50 stands for zero in the data rows.
Here are some points:
ndarray[69 39 43 89 44 45 27 86 24 59 33 64 57 66 49 54 60 47 54 19 31 73 56 50
        29]
ndarray[37 49 53 23 49 44 84 44 59 50 50 32 50 29 52 30 39 51 43 46 56 30 47 40
        47]
ndarray[36 99 57 39 41 48 63 51 66 43 65 62 55 39 40 26 43 54 61 89 63 31 57 46
        52]
ndarray[70 43 66 41 44 41 88 63 41 77 48 26 58 80 37 59 49 72 37 75 51 60 42 35
        43]
ndarray[53 47 46 55 53 50 48 40 58 47 33 49 61 70 31 56 43 55 49 35 38 57 43 69
        37]
ndarray[52 48 39 28 69 57 99 70 55 58 75 58 48 26 90 44 79 85 63 49 62 43 57 46
        40]
ndarray[33 56 41 36 43 46 45 61 44 56 37 55 42 39 38 35 63 82 55 30 69 37 54 43
        61]
ndarray[24 99 49 52 42 67 43 55 29 51 90 48 58 55 42 38 47 44 52 96 50 65 53 45
        58]
ndarray[43 48 58 41 39 53 64 49 72 44 40 45 45 27 51 32 25 67 39 52 52 32 42 47
        60]
ndarray[69 39 57 59 43 49 47 51 58 51 43 51 53 34 28 43 53 45 45 24 42 51 47 54
        46]
ndarray[57 44 43 54 46 43 33 47 32 54 34 42 55 52 49 55 80 47 57 31 44 73 56 57
        28]
ndarray[57 54 78 39 52 46 33 46 29 54 35 48 54 31 41 40 43 43 56 34 40 59 45 60
        47]
ndarray[64 37 24 50 48 59 42 33 41 41 36 62 44 23 47 47 91 63 56 40 55 73 50 53
        42]
ndarray[41 36 37 51 51 58 41 46 62 56 48 46 43 46 56 42 37 36 49 99 57 71 41 48
        68]
ndarray[36 62 46 31 40 41 43 53 31 50 70 28 57 55 35 52 49 62 43 70 45 40 42 42
        42]
ndarray[34 43 36 35 52 51 44 46 44 47 53 39 47 46 33 31 41 42 50 43 56 43 44 40
        48]
ndarray[36 41 47 33 53 50 58 70 51 49 53 47 42 30 85 37 58 21 59 49 55 41 63 42
        51]
ndarray[67 64 45 79 49 49 29 52 17 46 35 51 54 90 37 49 55 56 45 18 36 44 50 60
        46]
ndarray[64 83 65 57 52 53 56 49 77 39 94 53 60 83 38 98 39 58 41 62 46 52 42 51
        35]
ndarray[73 39 61 69 63 49 53 44 40 43 53 77 51 58 48 62 74 45 33 43 54 55 42 70
        42]
ndarray[54 38 44 37 42 52 42 35 36 40 33 52 50 24 37 33 61 55 50 35 43 60 41 55
        41]
ndarray[73 55 46 29 44 45 49 57 99 50 49 48 51 39 51 49 40 48 52 99 61 36 38 45
        54]
ndarray[44 34 43 60 58 56 29 45 47 46 46 66 41 39 62 70 38 17 74 53 38 46 34 46
        81]
ndarray[68 99 62 50 39 57 29 45 65 45 51 40 56 44 43 40 46 66 68 31 54 50 47 52
        51]
ndarray[62 51 66 78 56 55 22 57 35 57 33 70 56 42 41 67 59 46 62 28 37 78 51 51
        31]
ndarray[64 36 75 39 40 40 35 56 45 53 51 40 61 47 38 65 59 57 52 39 65 46 68 52
        31]
ndarray[42 44 50 30 58 50 54 40 34 49 69 45 52 38 38 34 65 31 58 45 51 56 54 38
        45]
ndarray[67 49 49 35 48 50 53 46 39 64 88 39 45 59 52 99 56 67 52 88 51 76 36 48
        81]
ndarray[60 38 51 37 53 55 71 46 36 44 56 52 46 34 65 61 36 44 36 35 44 36 38 48
        35]
ndarray[36 40 47 31 54 50 60 73 54 51 54 48 41 27 91 36 61 21 62 44 58 39 63 41
        51]
ndarray[33 46 65 53 43 54 84 47 58 51 33 49 45 30 52 43 33 31 43 91 67 73 47 46
        67]
ndarray[58 75 58 42 58 54 64 51 74 51 99 40 53 71 37 84 40 48 82 87 43 28 50 40
        70]
ndarray[68 40 99 50 50 51 34 53 23 53 48 80 57 36 55 26 76 99 51 30 45 22 74 45
        46]
ndarray[39 95 43 56 41 51 43 44 24 52 41 59 60 49 35 44 38 37 47 54 40 64 49 41
        39]
ndarray[61 43 57 63 63 60 36 43 39 49 52 67 38 52 52 63 53 55 52 37 33 36 46 48
        58]
ndarray[56 36 53 75 60 46 40 74 18 60 57 57 43 34 89 44 85 31 45 12 51 68 56 47
        40]
ndarray[60 36 46 44 49 42 52 49 64 57 88 49 62 89 42 99 54 78 37 75 37 97 59 62
        63]
ndarray[29 44 55 47 46 55 49 46 64 44 42 44 44 27 46 45 38 58 51 75 68 35 45 49
        65]
ndarray[63 49 41 99 52 52 30 52 36 59 41 99 62 45 43 70 81 44 63 22 41 92 57 55
        55]
ndarray[71 37 72 58 49 55 41 44 46 46 70 52 46 24 56 73 48 29 42 35 46 39 38 57
        47]
ndarray[23 47 40 27 49 49 41 55 82 55 41 49 38 28 59 35 58 84 56 33 71 30 51 55
        65]
ndarray[33 50 49 38 39 51 52 61 33 51 33 46 45 32 48 32 69 43 60 35 67 59 58 43
        58]
ndarray[85 42 52 53 59 69 38 37 55 38 52 63 56 50 54 50 51 39 41 32 40 36 58 65
        25]
ndarray[41 43 51 29 60 51 55 38 27 47 74 44 53 38 36 34 69 31 59 35 47 59 56 38
        40]
ndarray[74 40 55 93 49 44 28 47 26 53 48 63 55 80 53 48 52 43 36 18 43 46 40 61
        24]
ndarray[44 36 68 42 47 50 60 49 38 44 54 42 50 42 50 41 34 32 43 63 56 29 78 42
        37]
ndarray[36 29 54 44 52 46 80 42 44 39 49 62 52 51 68 42 37 27 33 61 39 83 41 58
        43]
ndarray[63 38 57 67 64 61 31 41 32 49 43 71 35 48 54 59 55 56 46 28 32 37 45 49
        55]
ndarray[61 43 58 87 46 49 28 52 38 41 40 55 55 73 39 66 45 36 46 39 42 69 56 69
        35]
ndarray[47 71 37 99 27 42 23 51 27 46 38 73 55 96 30 46 49 29 38 27 31 77 45 52
        72]
ndarray[49 35 58 47 51 57 35 42 67 51 60 46 57 62 39 63 41 58 29 28 54 47 37 46
        39]
ndarray[91 58 81 99 62 41 48 63 55 65 40 47 78 99 42 97 60 66 23 38 55 99 66 82
        18]
ndarray[27 78 54 43 48 49 54 57 55 44 72 25 45 63 50 32 46 47 53 99 64 49 72 41
        65]
10 more points follow, each with its number after it:
ndarray[40 40 48 35 44 46 68 51 37 48 38 39 48 51 40 24 32 31 40 48 58 53 53 48
        53] 0
ndarray[49 69 68 41 42 48 38 49 25 48 42 51 59 52 32 38 64 41 43 36 57 45 56 46
        40] 1
ndarray[51 75 66 55 55 71 86 52 92 42 55 51 52 61 45 67 30 78 50 70 35 32 35 55
        56] 2
ndarray[35 39 44 48 52 49 62 46 64 52 34 54 46 30 55 47 55 74 60 42 48 36 56 53
        58] 3
ndarray[45 43 47 30 33 42 64 53 37 40 51 34 45 18 53 46 56 71 41 27 53 31 44 48
        50] 4
ndarray[60 36 48 35 54 54 74 44 34 44 56 49 47 32 65 54 38 44 35 34 44 37 40 48
        30] 5
ndarray[50 45 32 67 38 50 26 44 41 54 42 54 54 45 45 62 54 42 57 37 41 83 55 54
        45] 6
ndarray[57 39 35 68 58 45 35 51 50 52 26 47 51 72 53 39 44 55 43 35 46 64 63 52
        34] 7
ndarray[71 48 64 26 68 50 76 62 99 65 93 44 34 61 52 62 44 44 86 83 84 22 53 40
        99] 8
ndarray[63 39 34 71 45 54 23 70 36 53 30 75 49 29 48 56 68 33 62 36 43 90 56 54
        40] 9
Which of these numbered points is nearest to each point below, ignoring the direction in which the first points spread most? Its number follows each.
ndarray[59 36 48 34 54 56 77 44 33 43 58 52 46 31 70 57 36 43 35 35 45 37 39 48
        31] > 5
ndarray[36 99 89 34 52 47 99 47 88 42 79 41 52 64 40 27 36 90 85 77 39 21 47 47
        54] > 2
ndarray[54 68 43 57 53 55 29 44 47 50 61 66 48 46 40 78 35 36 65 68 50 62 58 37
        42] > 6
ndarray[66 49 62 28 64 50 73 62 99 63 85 45 35 57 51 58 47 44 83 77 82 27 54 40
        99] > 8
ndarray[86 49 42 51 64 54 69 56 99 73 66 41 42 73 52 77 39 49 54 99 61 69 30 56
        73] > 8
ndarray[42 44 43 36 39 45 32 46 29 52 54 37 54 34 39 62 50 55 38 16 47 29 38 48
        59] > 4
ndarray[32 38 46 40 53 50 68 43 70 53 33 53 44 22 53 44 52 79 60 44 51 27 52 52
        59] > 3
ndarray[29 40 41 35 46 47 40 49 77 59 40 39 45 22 73 29 43 74 52 46 58 25 60 52
        66] > 3
ndarray[76 31 63 73 56 59 45 46 26 45 57 50 41 35 68 85 37 42 73 32 36 35 42 49
        35] > 5
ndarray[51 42 58 25 55 47 50 51 67 51 96 44 45 38 62 95 40 28 76 78 61 50 54 39
        77] > 8
ndarray[26 40 56 37 63 48 79 43 37 47 42 57 45 21 82 35 61 99 61 48 55 29 55 50
        71] > 3
ndarray[50 60 46 59 43 43 44 64 30 46 44 55 45 31 55 82 70 51 56 19 58 49 49 50
        43] > 4
ndarray[72 44 57 51 48 59 41 43 49 38 57 47 58 45 42 61 40 34 32 33 32 36 42 59
        31] > 5
ndarray[58 39 39 64 58 46 37 51 49 52 29 48 52 65 51 38 46 55 43 33 45 59 62 53
        35] > 7
ndarray[30 39 47 35 52 48 40 47 85 60 54 41 46 31 70 40 41 70 58 51 57 27 61 51
        71] > 3
ndarray[47 99 39 26 38 39 40 46 18 46 49 44 52 53 39 28 64 53 50 45 46 46 51 42
        37] > 1
ndarray[78 54 45 99 49 42 32 66 23 55 24 50 54 96 71 61 47 43 46 27 43 61 59 61
        37] > 7
ndarray[49 38 46 61 46 55 44 42 43 30 26 46 46 51 37 53 28 27 40 48 26 49 23 60
        45] > 0
ndarray[43 51 33 53 44 36 33 61 40 76 42 47 61 99 82 18 53 47 44 62 50 47 38 43
        70] > 7
ndarray[67 40 32 78 43 55 18 74 34 55 29 81 51 24 46 59 73 32 65 30 43 93 56 56
        37] > 9
ndarray[21 47 52 33 59 59 99 40 67 41 57 49 36 11 96 43 67 82 50 53 68 36 59 52
        60] > 3
ndarray[70 38 53 51 53 60 36 41 49 38 48 53 58 51 50 55 52 38 33 39 45 43 37 63
        34] > 5
Here are 10 other points, each followed by its number:
ndarray[36 38 53 30 51 47 89 41 53 48 60 51 49 30 68 37 37 46 43 36 53 40 51 42
        40] 0
ndarray[54 58 44 61 41 41 39 67 21 46 46 54 46 33 56 88 73 37 57 15 56 51 50 49
        37] 1
ndarray[40 46 69 27 40 45 72 50 68 49 55 39 53 54 34 35 42 75 41 42 50 19 53 43
        54] 2
ndarray[32 46 69 57 44 56 86 46 63 52 30 49 45 31 53 44 28 27 44 99 63 82 46 47
        70] 3
ndarray[41 33 51 37 59 55 66 47 68 48 39 53 48 50 46 38 32 41 47 58 49 30 40 43
        44] 4
ndarray[42 55 48 31 49 45 53 49 38 45 64 31 57 58 44 47 41 32 45 76 45 47 55 37
        48] 5
ndarray[52 39 48 59 46 56 44 41 44 31 31 46 48 49 38 54 28 28 38 46 27 47 25 60
        43] 6
ndarray[26 55 40 38 44 52 38 58 54 54 36 48 52 33 52 29 40 36 58 80 61 29 52 41
        60] 7
ndarray[59 43 38 99 49 56  7 63 37 31 33 99 52 63 65 72 58 25 49 36 26 99 48 75
        67] 8
ndarray[54 43 50 43 44 49 49 44 66 52 53 41 60 68 40 41 36 56 43 45 47 52 62 48
        38] 9
Which of these numbered points is nearest to each point below, ignoring the direction in which the first points spread most? Its number follows each.
ndarray[46 42 53 36 49 48 76 53 45 59 62 37 41 43 86 46 45 43 46 21 50 23 52 39
        61] > 0
ndarray[72 41 44 99 60 53 15 99 35 51 36 99 50 84 57 99 98 43 71 30 47 99 64 78
        65] > 8
ndarray[41 46 66 71 47 54 77 57 57 53 31 60 47 38 59 51 36 30 47 90 60 91 51 49
        73] > 3
ndarray[52 57 45 57 42 42 41 65 23 46 48 51 47 36 54 82 69 36 55 23 55 50 51 48
        38] > 1
ndarray[34 32 66 41 56 44 86 50 65 66 29 43 37 58 50 32 35 62 48 91 57 61 50 38
        65] > 3
ndarray[42 50 36 65 40 51 16 52 30 44 49 95 61 57 34 64 81 30 43 22 48 93 49 57
        67] > 8
ndarray[55 45 52 40 41 48 50 43 70 49 54 41 62 66 39 41 36 59 44 45 49 49 68 46
        36] > 9
ndarray[72 41 46 99 61 56 32 32 31 39 25 61 44 64 41 66 39 39 42 35 39 68 26 64
        48] > 6
ndarray[80 49 54 99 57 52 30 33 47 49 33 58 61 77 34 82 41 35 29 32 27 77 23 83
        37] > 6
ndarray[49 41 54 43 48 46 74 54 45 56 63 42 42 51 85 51 46 36 48 21 50 24 51 39
        58] > 0
ndarray[37 52 53 20 49 43 88 43 57 48 51 32 51 25 52 29 40 52 42 39 56 27 48 40
        45] > 0
ndarray[50 46 64 36 50 42 80 54 65 50 91 46 55 58 40 47 41 56 45 65 70 37 88 36
        31] > 9
ndarray[34 78 45 27 47 38 46 56 44 49 48 42 44 51 41 43 47 73 59 38 52 21 45 40
        56] > 2
ndarray[87 38 60 94 60 60 32 50 40 45 47 86 51 73 44 78 79 40 49 24 31 86 50 68
        60] > 8
ndarray[53 29 47 63 57 53 31 48 43 33 34 48 45 51 55 70 39 43 44 39 38 82 40 71
        45] > 6
ndarray[52 46 47 44 38 39 43 56 37 52 50 40 45 34 61 60 49 39 52 43 45 31 50 41
        36] > 1
ndarray[50 46 44 29 67 57 99 68 43 54 76 61 49 19 91 44 81 82 60 31 60 39 59 47
        35] > 0
ndarray[19 34 32 35 51 51 24 64 33 61 21 48 41 30 65 33 59 40 59 44 60 40 50 42
        57] > 7
ndarray[98 62 87 99 62 40 46 65 52 67 36 49 83 99 41 99 63 70 17 26 54 99 69 90
        12] > 9
ndarray[42 31 53 37 61 55 71 47 73 47 40 54 46 51 42 39 32 43 49 59 49 27 38 43
        44] > 4
ndarray[40 55 40 50 48 47 47 47 26 44 51 34 53 70 41 57 45 43 55 53 32 44 39 46
        45] > 5
ndarray[35 81 46 26 48 37 46 55 44 48 50 40 44 54 41 44 45 71 59 39 49 19 43 39
        54] > 2
